50 stands for zero in the data rows.
Here are some points:
[44 49 59 53 37 59 47 49 46 57 43 42 45 44 49 49 60 43 53 53 52 40 64 59 41 47 50 72 51 51 52 64 34 44 39 59 41 46 57]
[48 43 51 56 45 40 32 50 54 38 31 40 50 63 30 43 67 52 38 51 55 56 53 44 38 51 48 54 38 44 40 67 46 55 79 59 50 49 51]
[56 73 41 42 65 15 54 50 54 22 53 52 50 75 66 39 43 58 33 60 58 68 55 59 70 47 70 35 47 58 20 52 74 72 66 59 71 62 49]
[35 31 38 52 44 50 47 50 39 62 51 41 40 71 69 77 63 64 56 53 44 59 34 37 59 45 52 39 32 56 46 61 24 48 75 59 40 51 83]
[53 36 64 51 40 56 45 47 54 58 34 45 44 52 46 52 52 41 54 55 49 50 61 47 52 51 45 49 45 52 51 71 41 53 59 54 47 42 55]
[30 22 48 57 58 65 18 59 65 42 45 23 37 08 63 34 31 49 33 34 57 29 55 20 51 84 23 46 49 46 35 74 62 40 54 32 48 32 79]
[52 64 56 41 55 35 52 47 46 33 45 53 40 79 56 33 47 62 42 56 55 62 48 52 63 52 69 51 44 44 26 64 65 64 68 72 64 47 46]
[69 71 63 36 65 33 43 59 48 39 36 55 49 47 23 53 53 40 46 57 64 49 56 36 43 69 58 34 54 58 66 48 52 69 74 62 48 43 51]
[60 47 67 75 46 32 83 96 00 68 41 16 35 31 50 40 46 38 17 46 36 38 26 26 54 62 84 47 53 68 41 35 49 37 31 89 52 23 81]
[50 60 62 36 36 50 43 57 54 41 39 45 35 58 43 35 52 58 44 41 54 52 61 53 55 46 48 57 45 51 41 73 44 61 62 73 53 53 49]
[51 62 60 34 44 35 66 43 37 37 23 52 67 63 51 40 75 41 25 76 51 51 46 43 65 57 59 59 56 67 43 49 44 59 57 50 50 46 53]
[39 57 52 35 37 41 51 30 38 73 43 82 15 62 41 58 59 57 53 51 29 32 50 57 38 69 43 29 45 51 33 69 42 53 56 30 24 55 74]
[56 55 40 68 49 68 32 36 80 99 86 47 85 59 44 32 29 48 99 57 50 35 45 50 66 60 51 30 54 64 73 50 48 78 25 29 00 53 59]
[59 49 72 38 42 71 42 33 47 59 58 80 34 73 52 63 41 39 42 47 28 31 00 01 00 35 73 80 53 79 86 58 67 55 71 57 66 34 53]
[27 19 44 51 51 61 41 39 16 63 39 63 51 77 68 75 20 71 49 99 52 63 40 52 45 37 67 33 55 83 17 74 37 63 68 51 37 56 91]
[39 52 57 59 48 55 44 50 47 57 30 46 48 48 40 62 53 46 50 49 41 48 54 51 38 45 46 67 47 42 60 57 29 46 45 49 45 47 58]
[43 48 73 64 47 64 39 31 64 75 52 48 66 21 57 72 43 10 48 50 47 43 61 59 35 35 20 53 50 46 62 31 51 66 40 32 46 32 43]
[54 52 52 58 54 68 44 46 44 58 38 51 45 46 43 61 59 52 50 51 43 55 38 42 58 52 42 60 53 42 51 47 45 45 54 49 43 50 55]
Here are 14 more points, each followed by its number:
[67 31 11 71 74 64 52 50 49 62 72 44 54 32 51 68 53 47 56 60 49 60 29 64 59 54 39 36 50 49 68 02 44 43 41 06 50 60 38] 0
[42 39 21 41 22 43 69 38 41 10 95 37 42 41 36 36 28 53 53 22 66 32 54 51 34 39 41 14 87 14 59 60 47 18 25 41 49 49 36] 1
[47 59 61 82 73 71 81 41 77 64 30 44 26 29 36 40 53 73 82 55 50 60 32 47 54 55 50 68 34 22 49 56 00 35 61 28 25 51 74] 2
[34 51 68 43 27 32 53 66 50 29 27 71 32 75 55 07 54 60 32 57 48 64 54 20 38 40 68 84 17 65 27 80 74 88 46 79 65 47 19] 3
[32 36 62 33 56 42 53 61 56 43 31 70 66 86 58 54 64 53 67 72 68 56 48 60 64 47 64 62 27 42 34 63 53 67 70 73 42 47 42] 4
[52 33 39 28 53 45 45 45 43 35 39 59 61 51 48 58 38 58 35 75 60 60 32 32 54 62 57 38 27 53 47 38 62 45 75 56 59 64 61] 5
[58 38 48 49 58 41 42 41 47 62 33 44 43 64 49 63 67 61 46 64 48 52 55 47 64 55 53 61 35 41 47 65 52 43 57 60 47 54 68] 6
[41 58 55 50 34 62 43 50 51 54 41 39 39 46 39 49 59 42 48 45 54 39 53 59 46 49 42 65 59 40 55 58 44 49 45 41 43 58 33] 7
[54 48 41 55 56 37 44 51 42 44 43 52 48 64 49 58 43 53 44 67 44 56 45 50 61 47 56 44 34 59 48 59 54 54 75 64 51 46 65] 8
[57 50 28 55 54 55 53 40 49 49 62 51 62 28 54 55 45 61 62 51 45 49 41 55 53 38 36 46 50 39 65 29 50 48 27 20 53 52 31] 9
[56 56 26 35 47 44 74 63 50 14 87 50 61 46 76 62 34 78 41 41 67 58 43 49 57 44 59 44 59 72 40 47 63 35 63 51 79 57 36] 10
[54 45 44 55 50 69 41 53 58 80 46 47 56 31 42 61 54 41 61 42 39 50 44 51 41 54 24 57 43 37 66 31 46 42 36 30 35 48 43] 11
[54 59 46 38 49 36 42 46 63 33 45 49 45 54 55 40 47 63 38 54 61 67 56 48 66 43 59 33 37 43 34 45 67 64 73 66 61 59 53] 12
[48 50 59 37 50 38 46 47 53 37 34 50 22 58 55 34 55 47 56 54 51 54 68 66 46 51 55 62 37 45 40 83 48 45 66 77 65 42 64] 13
Which three of these numbered points are nearest to each point below, looking only along the 7 directions in which the first points spread most? Their numbers follow each, nearest first.
[55 63 27 66 52 60 67 51 61 58 42 45 55 48 69 62 66 59 56 44 27 54 60 53 69 50 44 71 47 59 31 44 52 57 67 61 24 48 57] > 6 8 7
[47 38 47 44 64 44 61 44 54 44 43 53 51 71 55 50 50 56 42 47 41 63 42 50 69 48 45 44 27 47 41 46 54 58 64 71 67 57 55] > 8 5 12
[36 35 58 74 40 64 36 54 40 44 52 45 42 41 33 59 66 57 43 69 38 48 57 54 52 48 51 64 31 50 69 75 51 57 86 54 33 43 59] > 6 7 2
[44 50 58 42 45 42 41 52 53 40 43 51 41 70 54 43 56 48 47 51 60 53 50 50 53 57 57 60 24 57 37 78 60 61 74 70 61 49 48] > 13 5 12
[51 51 59 51 38 56 49 48 56 52 40 42 42 38 40 46 59 43 54 44 49 32 58 62 39 47 46 70 60 40 56 63 32 40 35 58 50 53 51] > 7 2 11
[60 62 46 45 60 75 54 72 71 65 47 54 50 20 37 65 64 47 43 32 39 35 43 58 57 42 27 49 41 33 62 12 20 43 11 38 20 36 33] > 11 7 9
[57 58 68 77 47 27 56 81 50 44 05 40 77 58 42 33 33 02 64 00 35 17 62 85 37 37 38 51 48 50 76 91 23 46 36 95 57 79 34] > 7 1 11
[19 69 93 38 54 56 34 61 39 43 80 56 90 61 51 25 11 36 64 30 82 06 26 65 47 40 85 32 99 47 50 27 45 43 07 24 33 37 36] > 0 9 11
